In the rows, zero is written as 128.
Rotation paths and how fast each direction turns (degrees a step)
Each turn is a multiple of 5 degrees from 10 to 175, or 0.
Rotation 1:
[133 128 128 135 129 114 129 125 126 118 131 123 142 127 119 141 114 129
 128 133 122 131 116 130 131 122 124 128 127 123 133 133 119 131 121 125
 124 132 120 128 135 132 128 140 131 124 130 123 129 121 138 117 134 131
 130 123 130 125 129 136 121 119 131 132 119 127 128 111 123]
[133 126 130 130 130 118 131 126 125 119 138 128 135 128 121 140 114 129
 128 132 122 132 112 128 130 125 128 128 129 122 133 132 118 132 118 125
 123 133 120 130 135 133 130 140 130 125 129 119 128 119 137 119 127 129
 130 123 126 128 127 142 122 120 128 130 119 126 128 113 124]
[133 127 131 134 133 115 134 126 125 119 133 128 139 128 120 140 116 127
 129 132 120 129 116 127 127 123 127 123 132 120 132 131 119 129 122 129
 121 133 116 131 134 134 133 140 132 122 127 120 127 120 138 115 130 128
 130 122 127 127 127 137 122 120 130 131 119 125 129 114 123]
[135 127 129 135 128 112 131 126 128 118 132 125 142 129 121 139 113 128
 129 129 120 132 117 128 127 124 125 130 129 121 134 130 121 130 122 125
 125 135 121 126 136 132 131 141 130 126 128 124 129 124 138 118 131 132
 130 123 125 126 128 138 122 120 132 131 122 128 131 111 122]
[133 128 130 131 131 117 128 124 124 117 137 125 137 129 120 140 114 127
 130 131 122 132 116 129 131 122 125 128 128 122 133 130 120 131 119 126
 123 132 118 130 136 133 128 139 129 122 129 120 130 117 138 119 128 129
 131 123 128 126 129 138 123 121 128 132 119 126 127 110 126]
[134 126 129 132 131 116 134 126 124 119 132 126 140 125 120 142 116 130
 127 134 121 129 113 130 129 123 128 124 129 122 132 134 118 130 122 126
 123 132 119 131 133 133 131 140 132 124 130 120 126 120 137 116 132 129
 130 123 129 128 126 138 121 120 131 130 118 127 128 114 122]
[134 125 130 132 129 114 133 126 127 118 136 129 139 130 121 139 112 128
 129 128 120 131 116 126 127 125 127 129 132 120 133 130 121 131 122 125
 124 137 119 128 135 134 133 141 131 126 128 120 128 122 138 119 127 131
 130 123 124 128 127 141 123 121 130 130 121 126 131 114 121]
[133 130 131 135 131 114 130 125 125 117 133 125 142 130 120 138 114 125
 129 130 121 132 119 126 129 121 123 126 129 122 134 129 121 129 121 127
 122 133 118 129 136 133 130 140 130 121 127 123 129 119 138 117 131 130
 130 122 129 125 130 136 123 121 130 132 120 126 127 113 125]
[133 126 127 132 128 115 130 125 125 118 133 123 139 128 119 142 113 131
 127 133 122 132 113 130 131 124 126 129 127 123 134 133 118 131 121 124
 125 133 122 129 135 132 129 140 131 126 131 123 129 121 138 119 132 130
 130 124 129 127 127 138 122 121 131 130 120 128 128 111 122]
[133 126 131 130 131 118 132 126 125 119 138 130 135 129 121 140 115 129
 129 131 120 131 115 127 129 124 128 126 130 122 132 132 118 131 119 125
 122 134 119 130 135 134 132 140 131 123 128 118 127 118 137 117 126 127
 130 122 127 128 126 140 123 120 128 132 120 125 130 114 124]
[134 127 131 136 132 113 135 126 127 118 131 127 142 128 120 139 116 127
 128 130 120 130 118 127 127 123 126 125 131 120 133 131 120 129 123 128
 123 134 117 130 134 133 132 140 132 123 127 123 128 123 138 114 132 130
 130 123 128 127 128 136 122 120 131 131 121 126 130 114 123]
[133 126 128 133 127 114 129 125 127 117 135 124 139 130 121 138 112 128
 129 130 122 133 117 128 130 124 126 131 129 123 135 131 120 130 120 124
 124 135 122 127 136 132 129 142 131 125 129 123 130 123 138 120 129 131
 130 123 126 126 128 139 123 121 130 131 121 128 130 111 124]
[132 127 129 131 132 118 129 125 124 119 135 125 137 127 120 141 115 128
 129 133 122 132 115 129 131 122 126 125 128 123 132 132 117 129 119 126
 122 131 118 132 135 133 130 139 130 121 128 120 128 117 137 117 130 128
 130 122 129 126 128 137 123 121 129 133 118 126 127 112 125]
[134 125 128 133 129 114 135 126 126 119 132 128 140 127 120 141 115 130
 127 133 121 130 114 129 128 124 128 125 131 121 133 134 119 131 122 126
 124 133 119 130 133 133 132 140 132 126 129 120 126 122 137 115 131 129
 129 122 127 128 125 138 122 120 131 129 121 126 129 114 120]
[135 128 131 133 131 114 131 125 126 118 136 127 140 131 121 138 112 126
 130 127 121 131 117 126 128 124 125 128 131 120 134 128 122 131 120 126
 123 135 119 128 136 133 132 141 131 124 127 122 129 121 137 119 126 130
 130 123 125 127 128 140 123 121 130 131 121 126 131 113 124]
[133 128 129 135 131 114 129 124 126 118 132 124 141 128 119 141 115 126
 128 132 121 132 117 130 130 122 123 127 128 123 133 131 119 128 121 128
 123 131 118 129 135 132 129 139 130 122 128 123 130 120 137 117 133 130
 130 123 130 125 129 135 122 120 131 132 119 127 128 112 124]
[133 124 127 131 129 117 130 126 125 119 136 126 136 127 120 141 113 131
 127 134 122 132 113 129 130 125 129 129 128 123 133 133 117 132 120 123
 125 134 121 129 134 132 130 140 131 126 130 120 127 120 138 119 130 129
 129 123 128 127 126 140 122 121 130 129 119 127 128 112 123]
[134 127 131 132 133 116 134 125 125 118 136 129 138 130 120 139 115 126
 130 129 120 131 116 127 127 123 128 125 131 121 132 130 119 131 121 127
 122 133 117 131 134 134 133 139 131 122 127 118 127 119 138 116 127 127
 130 122 127 129 127 139 124 120 129 132 120 125 130 114 124]
Directions:
[130 127 126 127 126 129 126 126 127 129 127 126 127 129 127 126 126 128
 127 128 129 129 129 131 127 128 130 126 128 128 129 126 129 128 128 130
 127 130 127 127 127 127 129 126 131 128 128 127 127 127 128 127 127 126
 129 128 128 126 129 126 129 130 129 127 129 127 127 130 126]  0
[127 128 126 126 127 130 125 127 126 128 129 126 126 127 127 129 128 130
 128 130 129 129 126 130 131 127 128 129 125 130 128 130 126 128 127 127
 129 126 129 128 128 128 126 128 127 128 130 128 128 126 128 129 129 128
 128 128 130 127 128 128 128 128 127 128 126 129 126 127 129]  95
